Rows are one point carried round by a steady rotation, each followed by how many ticks it has turned.
The counts run from 0 to 237.
[-12 -23  20  21 -26  20 -17  20 -11  10 -13   7  31 -12  -6  16  25   3
 -16  -2   3 -12  -2 -29   6 -12 -14   0  -3   8  32  -8  12] : 32
[  0  23 -19  -7   6   0   6  23 -20  11 -41 -11   6   5 -18  26  19  -7
   7  30   2  11  31  -9  12 -12 -22 -14  -5 -35  17 -19  -6] : 220
[-30  10   1 -11   0  -8   4  24  12  22 -20 -20  31 -22 -10   2  27 -12
  -2  -7  14  16  -1  -5  12  -3 -26  -4  -5  12  33   8 -16] : 233
[-28   2 -15 -18  -3   9  16  -9   5  -9 -19 -31   8  -8  15 -19  10 -13
   8 -15 -22  22  13  30 -28  20  21 -16  -4  13   5 -15  -4] : 171
[-20  -5  -1 -22  -2  -3  -4 -19   1   7 -13 -41  24 -25  -1  21 -10  -2
  36   5  -7 -25 -10  -2   5   6 -34   8  21 -20   7   1 -17] : 236
[-31  -3   6 -17 -30  31   0  -9 -14  11   1   0  -3  17  -3  -4  -1  -8
   6   9 -40 -26   8 -11 -34  12   2 -11   4  -4 -12  -9  27] : 95
[  0 -11   4   6  13   8  -5  45  -3  -8 -29 -21  15 -21  -5  18  39  -1
 -12   3 -13  10  -2   6 -10  10  35  -3 -19  27  20 -17  -1] : 188
[-23 -11 -16 -21  23   9  11 -11  33  25   8 -26  13  10  13  -2  28 -22
  13 -15 -27   0 -10  26  10  17 -14  13 -10  -2   3  -9 -18] : 159
[  8 -11  -6 -15  14  34 -17   1  -9   5 -25 -26  12   2   1   6  11 -24
   4  -7  -2  45  -1  34  -7   6  14 -14 -19   9  22 -11 -17] : 176
[ -8   5 -43 -11  -8 -14   8  25 -23   2 -19  -4  -1   3 -25   5  -1  -9
   2  22  -6   0 -13  23 -42   0 -18 -25   1 -19  -1  -7   0] : 208
[-14   3   9 -17  18  16 -18  -3   2   4   9 -15  13 -13 -19  32  10 -34
   7  15 -10  -1   1  40 -10  28 -17 -12 -10 -33  -2  -2   0] : 163
[ -2   7   4   4   5  11  -3  38 -15   6 -35 -35   3  -6  -8  -4  31   3
 -11  28 -27  -4   0 -14  -2   5  23  21 -12   8  19 -16   1] : 187
[-14 -16 -13   4 -11   0  19 -11  10   6 -16  19  27   9  21  18  16  16
  21   0  -4   9  28  18  -1  19 -26 -24   3   0  32 -33   7] : 217
[-24   5  -6 -23   9  28  -5  -5  -6 -14 -26 -30  31 -18 -10   7   2  -6
  -2 -23  29  17  14  -1  -4 -22 -10 -13 -13  -3  22   6 -12] : 14
[-16  12  -2 -17   9   3  28  27  -5  -7  -5  -6   2 -28 -17  40  33 -24
  23  20  -2 -13  -4  -3   1   2 -32   2   5 -21  -4  -5  20] : 0
[ -4  10   7  -6  -6 -11 -25  -9 -11  18 -19  -4  22 -27 -16  56 -12 -22
  15  14  -8 -21  12 -28   6   1   1  -9   8  -7  -6   2  -4] : 73
[-31  17 -14 -16  -7 -20  21  16  25  -4 -19 -29  33 -35  22  -1  -2 -15
   6 -16 -27  -3  11  10  -9   9   3   0   3   6   8 -14   9] : 3
[-14 -17  -5 -20 -16  34  -3   7 -20  -5  -6 -34 -21   6 -11 -11   0  11
  22 -15 -11  11  -1  -1 -12  33  -3 -20   2  14  15 -12  31] : 173
[-10   5 -33  -1 -13  -6  -6 -10 -11  -6 -21  17  10 -10  -5  29 -20 -15
   9 -21   8  13  23 -13 -19   2  20 -41   0  15  10  -6  23] : 60
[ -9  -2 -39   5   8 -14 -25  10   0  -3 -17 -26  21  -7  -4   9  -8  12
   5  17 -24 -32   2  22 -27   4  -5  -1  -2 -37   2  -5 -13] : 203
[ -4 -20 -25   6   2  -2 -18  33   0  11 -17 -25  11 -19 -23   1  42  10
 -10 -37   5  -4 -21  -7   0   2 -10  -6  -4  17  28   7 -14] : 194
[-39 -27 -16   2  13   6   1 -18  22  14  23  -6   2  -9  -9 -17  19  -2
  -7  -6 -21   5 -11  -5   3  14   6  10 -23  31  36 -15   2] : 121
[-15 -30  -3   9 -15 -22 -12  29 -10  17  -8 -21  14 -27 -29   8  25   5
 -23 -18   0  -6 -29  10 -10   2 -27 -23   2  12  16  -5  -9] : 195
[  9 -27 -19  -1  -3  32  -7 -15  -2  10 -24 -12  36   6  20  11  19   0
  19  -8 -22  -8 -20  -8   9 -25   3  29   0  21  26  -9 -10] : 30
[  1  13 -24 -12  14  -1   2  37  10  -1 -32 -26  19 -20  -4  23  -1 -16
  14 -18   0  21   0 -20  16  -1  11 -11  -5  18  17  -7  14] : 227
[-38  -2  -8 -26 -30  19   1 -14 -12  20  -3 -15  10 -13  -2 -11   0  -6
  29   1  11  -2  -5   1  -6  18 -48   6  15 -10  23   8   6] : 11
[-35  12  -3 -21   6   9  11  -3   9   9 -12 -40  34 -13   6  -4   8  -1
  20  27 -14 -23   3  -5   0   0 -26  29   3 -17  20  -3 -11] : 237
[-35 -16  25 -18 -21  17   8 -27 -13 -14 -18 -15  37 -19  12  17 -14   3
  15  20   1   0   5  15 -30   4 -18 -11   5 -10  18 -16   5] : 16
[-23  -5 -40   5   0  10   1  27   2 -18  -1   1   1   0 -17  11  31  29
  13 -15   6 -21   4   0 -29  15  -3 -26   5  -7  15   5  26] : 206
[-16   5 -35 -10 -15  -5  -5  40 -21  -6  -6  -1 -13  -3 -34   4  10  14
   0   0   1 -17  -5   1 -37   8 -16 -30   9 -22  10  -2  18] : 207
[ -2 -20 -14   0  -8  17  14  -9 -10   1  -7  16  13   5   4  36  23  22
  39   6   3  -6  21   4  10  12 -29 -21   8  -8  24 -21  20] : 218
[ -7  -8  -4  11  12  35   4 -10   1  -1   0   1   4  -3  -2  14  48 -22
  -9   1 -27  -4  24 -17  20  -6  26  19 -21  -1  20 -24   7] : 109
[ -7  -3  11  -4 -27  20  -3   7 -17 -21 -40  10  29 -21  -1  23   6  -6
   8  -1  16   7   5   9 -41   9  23 -25   3  19   3  -2  12] : 21
[-16  18 -25 -21  -2  25  -8  30  -6  12  -6 -27   2 -13  -7   0 -10 -17
  33  -2  -4  -3  -8 -10  -1  21 -23   8   5  -9  15  18  30] : 6
[-36 -19 -18   8   8  -3 -20 -37  10   8  13  -7   4  -7 -14   4  20  35
   8 -14  -4 -21  30  -9 -13  22  17 -14  -7  -6  26  -2 -10] : 127
[-33  25   5 -21   2  30  -9  -2 -16   6 -11 -11  10   7 -28   3  20 -29
 -24  19 -13 -19  10  -7 -30 -19   1  -5  -9 -32 -10  11 -18] : 91
[-34 -34  -7   2  10  18 -20 -11   7   8  36  -2  -8 -13 -33  11  14  -2
   1 -13  -4  -2 -11 -16  -2  19  -2  -7 -21  20  35  -9  11] : 122
[ 11   0 -44  -7  12   9 -20   6  -5  12 -30 -14  28  19  -3  19 -16  -7
   5  -3  -1  19  11  16  12 -14 -15 -24 -11 -21  29 -21 -12] : 215
[-18 -16 -41   2  -2  -6  11   1  24 -10  -7  -1  32 -22  15   3  14 -19
   2 -25 -40 -22 -19   7 -20 -20  21  20  -6  22   8  -3   6] : 42
